Turns, then the turns between two rows, first turn first; the first pair answered:
j_288:
[ -5 -10  17  14  11   9   9   4  11 -13] -> [  6  -5   1  17   4  16   5   7  -5 -21]
[  1  10  -4  -7   6  33   2 -14  18  -2] -> [ 19  12 -20 -11   4  24  -9  -4  -3  -7]
[ 10 -10  -4 -18  -1 -21  -4  12  -6  -5] -> [ -8 -14  13 -14   3 -15   8   6  18   3]
j_580:
[ -6 -20  15   3  -3 -49 -11  22  -7   6] -> [ 11  -1   2 -26  23 -44 -22  -7   7   9]
[-20  -4  20 -26  13 -18  -4 -17   7 -30] -> [-29  -6  31 -18   8 -13   6 -15  16 -20]
[  9  15  -8 -25  30  36 -17 -38  19 -25] -> [-32  -8  30  24 -11  45  19  -6  24   0]
j_194:
[  8  -4  -6   6 -19 -12 -11  18 -21   0] -> [ 14  10 -14  -7 -13  -7 -10   7 -11  24]
[  7   7 -13   1   1  12  -5  -6  -5  -4] -> [  5   4  -7  -8  10   0 -11 -12   3  -4]
[-13  -6  -3  -4  16   1   8 -18  19 -11] -> [-12 -11  -4   9   5  13  10  -7   2 -25]
j_734:
[  5  11 -15   6  -7  20   3   3  -6  15] -> [ 13   9 -17   4  -5  11  -5   7 -15   7]
[-21  -2  16  11  10  13   6 -10  10 -25] -> [-22  -3  16  20  -1  19  12  -3   2 -20]
[  1   4  -3  -8   0 -14  -5  -5  14  20] -> [ 1  4 -2 -3 -6 -9  0 -1 12 28]

Between the rows of a pair lie 2 to 3 turns.
[  1 -18   4   8  -1 -28 -10   7 -34  10] -> [-19 -23  24   3  21 -22  -7 -12  -1  -9]  j_580 j_194 j_288
[-23  -9   2   3  10  15   8  -1  19 -10] -> [  9  -3 -27  -8   8   4 -10   4 -13 -16]  j_288 j_580 j_288
[ -5  -1  -2 -13  26  -3 -14 -14  14 -32] -> [  0 -12  -6  12  -1  -2  -6  15 -21 -37]  j_580 j_734 j_580
[-12  -3  17  -9  13 -10   2  -9  22  19] -> [  4  -7  -3  -8  19 -10 -16  -4  -5 -30]  j_194 j_580
[  5  -6  -6  -2   7   1 -18   9  -8 -52] -> [-12  11   0   5  -7  41  16 -12  28   2]  j_580 j_734
[ 13   5 -17  -2   2  22  -3 -12  -3  -8] -> [ -7  -1   3  -2  13  16   2 -16  20 -10]  j_194 j_194 j_580
[-1 22 -3 -6  3  6  4 -5 19 24] -> [-10  10  13  -8   9 -23  -5   3  22  13]  j_734 j_194
[  4   9 -13  11   1  17  10   7 -18 -26] -> [-16  10  13  -3   9  -4  18  -4  21  22]  j_194 j_580 j_194
[-22  -6  12  22 -24  21   5  11  -2 -43] -> [ 13  23 -24 -15  -5  32 -11 -19   0 -30]  j_580 j_194
[  5  -5   5 -17 -11 -22 -18   1 -29 -34] -> [-10  -7  10   6 -29  10   4   6 -29 -35]  j_288 j_580 j_194
[ 21   9 -16  -7 -14  10   1  15 -25  17] -> [ -1  -4   8  10 -21   5  14  26 -17  22]  j_734 j_580 j_580
[ 16   9 -18 -34  30   6 -11  -4   7  -8] -> [ -4  10   1 -19  16  24  12  -7  31  21]  j_288 j_734
[-18  -3  12 -15   6 -11   0  -1  16  13] -> [  6  -1 -11 -16  -2 -16 -13  14 -19   0]  j_734 j_734 j_580
[-10  -4   6  24 -24  -9   9  13 -27 -12] -> [  6  11  -9  11 -26  -9   7   5 -29  18]  j_194 j_580
[ -6  -3  -4 -13  16  -3  -1   3   8  21] -> [ -4  -8  -4 -13  22  -7  -9   5   4  -6]  j_194 j_580
[  9   7 -23  15  -6  18  -7   2 -15 -34] -> [-18   4   4  20  -2  27  12 -10  24 -15]  j_734 j_734 j_580
[-27  -4  12  -8   7 -13   0 -12  30  23] -> [ -4  -9 -10  -9  16 -15 -22  -3  -7 -35]  j_194 j_580
[  8  -3 -12  -7   8 -12  -8   5  -7 -10] -> [  2   5 -10 -12  15   2   0 -13  12   0]  j_194 j_734 j_734
[  9  -8  -6   5  -2 -12 -17  13 -22 -31] -> [  1  13  -3 -20  10  -5  -5 -20  23  26]  j_194 j_194 j_734
[  3 -15  12  -3  27  -8 -14  -7  13 -38] -> [ 15   7  -4 -15  27  22  -3 -30  25 -13]  j_194 j_580 j_194
[  8   6 -13  -1   3  10 -10  -5 -10 -32] -> [ 14  14 -19   2 -16  17  -1  -2 -15   2]  j_194 j_580 j_288
[ 33   8 -29 -12  10   8 -11  -5 -15   1] -> [  9 -17   1  16 -13 -18   1  29 -22  15]  j_580 j_580 j_288
[  8   0 -15 -22  16 -12  -9 -15  19   2] -> [ 19   9 -29 -10  -3  10   0 -10  -1   9]  j_734 j_288 j_288
[-18  -1  10   4   8  -8   1   4   5  -2] -> [-5 15 -7 -3  9 11  1 -8  5  2]  j_194 j_580 j_580
[  6 -11 -10  18 -25  -2  -9  29 -39   4] -> [ 23  11 -22 -27  12 -17 -29  -4 -13  20]  j_734 j_194 j_194
[-10   7  27  10 -15  13  22 -16  16   2] -> [ 17  20   2 -23   5  -1  -1 -31  12   2]  j_288 j_580 j_194
[  8   1  19  -7  20 -23 -15  -1 -15 -24] -> [ -2  -2  24  14   6   2  -1   7 -20 -34]  j_580 j_194 j_288
[  5  13 -23   0  -7  10  -2   0   6  20] -> [-13 -12   0  10  -4 -21  -9  17   8  -8]  j_580 j_194 j_194
[ -4 -10  11  -3  18  -4 -10  -8  -3 -10] -> [-10  -5   9   7   7  21   4  -9   3   1]  j_288 j_734 j_194
[ -4 -21   8  14   7 -10  -5  17   0 -10] -> [ 7 -2 -3 -5 13 -5 -2 -2 16 27]  j_194 j_194
[ 15  16 -16 -10  22  20  -6 -10  -2  12] -> [ 20  15 -18 -11  20   7 -11  -4  -9  19]  j_734 j_288
[ 39  26 -49 -15   7   8 -22 -14 -18 -12] -> [-42 -10  34  14   4 -24  12  -2  44  14]  j_194 j_288 j_580
[ 11  12 -13 -21  20  17  -9 -10  -5 -29] -> [ -3   9  -6   2   1  42  12  -3  -4 -27]  j_580 j_194 j_288
[-13  -4  11  21 -25  20  12   9  11  10] -> [ 25  12 -22 -13   0   4 -21  -5  -7 -14]  j_734 j_580
[  4 -11  -1  -2 -20   8   6  12 -20  33] -> [-16 -14  19 -12   1   3   8  -7  12  33]  j_580 j_288 j_288
[-20   5  21   3  19  16  20 -34  51   8] -> [-29 -20  27  42  -8  19  24   5  13 -29]  j_194 j_734
[  1   3  -6  18 -20  -7   7  12 -16  17] -> [ 10   5  -7  -7  11 -29 -18  -6  -5 -10]  j_734 j_734
[-14  -3  10   3  -5  -5   3  -4   8  17] -> [ -5  -7   2   9 -11   0  -1   8 -15  -9]  j_194 j_288 j_734
[ -7  20  -8 -20  17  15   3 -18  11 -22] -> [-12  -3  -1   7  -3   2   2  15 -19 -41]  j_580 j_580
[ -9  -2  11  -6  -1 -17   5  -1  13  14] -> [  0  -6   3  -1  -8 -24  -1  10  -6   7]  j_734 j_734 j_734
[-22  -6   4  14   0  20   1   6  23  -5] -> [  0  -9  -7  -4  12 -16 -27  13   3 -19]  j_734 j_580 j_288
[ -1   4   7 -11  16 -21 -12  -3  11  19] -> [-12   3  10  17 -10  14  14   7   4  23]  j_288 j_734
[  9   7  -1  28  -8  28  10   7 -20   2] -> [ 21  19  -5 -13  26  -1 -11 -21   1  10]  j_580 j_194
[  7  12 -14 -12  13  -1   8 -14  30  21] -> [ -4   3 -12  19  -4  30  22   2  14 -11]  j_194 j_288 j_194
[ -1  14  -7 -12   2 -14   0  -3  12   1] -> [ -6  14  -5  -1 -10   2  13   4  12   7]  j_288 j_734
[-13 -13  -6  19  -1  19  10  -5  14 -15] -> [  5 -10 -24   3   9   6  -8  -7  -2 -27]  j_288 j_734
[ -5 -23  17  -4  11 -27  -2  -6  -4 -30] -> [ 12 -14  -4   9 -15  -5   4   9 -35 -25]  j_734 j_194 j_288
[ -4 -14  -5  -2  14 -16 -17  -7  -5 -41] -> [-29  -5  10   9   5  14  13 -23  30 -10]  j_734 j_734
[ 29  10 -20 -24   9 -31 -21   5 -17   0] -> [-15 -10  16  23 -29  -9  21  30  -7  24]  j_580 j_580 j_288
[  3  -3   1 -11  11 -23  -4 -10  17  18] -> [  1 -16   4   3  -1 -33  -6   8  -4   3]  j_734 j_580 j_734
[  9  12  21  -9  28   2  -7 -30   3  -8] -> [ 18   1  12   5  10  -8 -15  -3 -32 -23]  j_580 j_734 j_580
[ 42   9 -25 -27  -5  10 -15 -22   6  20] -> [ 17   4  -1 -24   0   6  -5 -32  39  33]  j_288 j_288
[ 10   3 -15   4   3  16  -3   0  -7 -16] -> [-2  3 -2  7  3 24 10 -7 12 -2]  j_734 j_580
[-33  -8  17   7  -5  17  30   2   8  11] -> [  0   0 -16   7 -19  20  18  16 -35  11]  j_580 j_288 j_194
[  2  11   6 -19   8 -26   2 -10  14  43] -> [-21  -2  28  -6  11 -30   5  -5  22  21]  j_580 j_580 j_288
[ 20  12 -15 -22  13   1 -17 -10  -8 -16] -> [-19 -12  23   4   7  -2  -1   2  10 -29]  j_288 j_734 j_194
[  1   7  -6  -2   0  16   8 -10  10   5] -> [  1  -7  -3   9 -10   1   1  10 -11 -11]  j_580 j_734
[ 27   2 -21  -9  -5 -23 -17  19 -29  -2] -> [-12 -19  13  15  -5 -23  -3  28 -11 -27]  j_288 j_288 j_580
[  9  10  -5   1  -7  25   2 -13  -2  15] -> [ -5 -10  14   9   7   3  -9  -5  -1 -25]  j_194 j_194 j_734
[  8   0 -19  12   2  31   4  -4  -8 -14] -> [ 10   5 -18 -10  21  18  -5 -19   5  -8]  j_734 j_734 j_194
[ 13   3 -10  -3   3  -2  -8   3 -14 -17] -> [-11   3  11   2   4  10  12  -7  17   5]  j_734 j_580
[ -5  -2   7  -4  -1 -11  -2  -6  15  17] -> [-12 -11  12   9 -10  -3   5   4   9   6]  j_580 j_288
[-24 -12  22  19  -9   3  11   7  10   5] -> [-13  -8  15  21 -19   0  12  14  -3  21]  j_194 j_194 j_734
[ 25  20 -23 -23   3   6  -8 -16  -7  16] -> [-13 -16  21  -8  12 -33 -12   0   8 -17]  j_288 j_734 j_194
[ 13  -6  -2 -24   7 -51 -27  10  -2  22] -> [ 28   6 -27  -4 -25  -6  -6  21 -29  35]  j_194 j_194
[ -4   3   4 -25   8 -14 -17  -2   5  16] -> [  2   3 -11  -3 -17  16  -1  12 -20   9]  j_194 j_194
[ 13  -7  -5   1  -8  -4 -11  16 -14   0] -> [-8 -4  9  0  4 16  2 -5 19 -6]  j_734 j_288 j_288
[-28  23  34  12  -1  -5  15   6  32  35] -> [  7  13   7   8  -7 -45 -20  39 -27   2]  j_734 j_194 j_580
[-18   9  10  15  27  35  17 -31  15 -42] -> [-22  -6  16  35   8  26  18  -6  -9 -51]  j_580 j_734
[ 22  14 -14 -39   7 -12  -1 -23   5  29] -> [ -5  -9  12   8 -36  -6  27  15 -13  36]  j_734 j_580
[-19 -15  11  -1  -7  -7   0  12   9 -10] -> [-15  -4   8 -15   1  -1   3  -5  25   6]  j_288 j_194 j_194
[-22 -23  25  28 -25 -20  -1  28 -16 -12] -> [-13  -1  18 -23  27 -29 -24 -23  26 -15]  j_580 j_288
[ 13   6   8   6  -2   4  -3 -18  18 -17] -> [ 24  10  -2  -2  -3   2  -5 -19  11  -5]  j_734 j_288 j_194
[ -4   3  10   8 -11  22  13  -9   1 -23] -> [ 14   0   1   0 -12  -4  -6   4 -23 -27]  j_734 j_288
[  1  21 -15   5   3  38  12 -14 -14 -12] -> [  3  27 -12 -16  22  21  -1 -28   2  -8]  j_194 j_288
[ 12  18  -1   6 -13   1  10   8  -2  -2] -> [15 21 -6 -1 -3 -5  2  3 -3 -6]  j_580 j_734
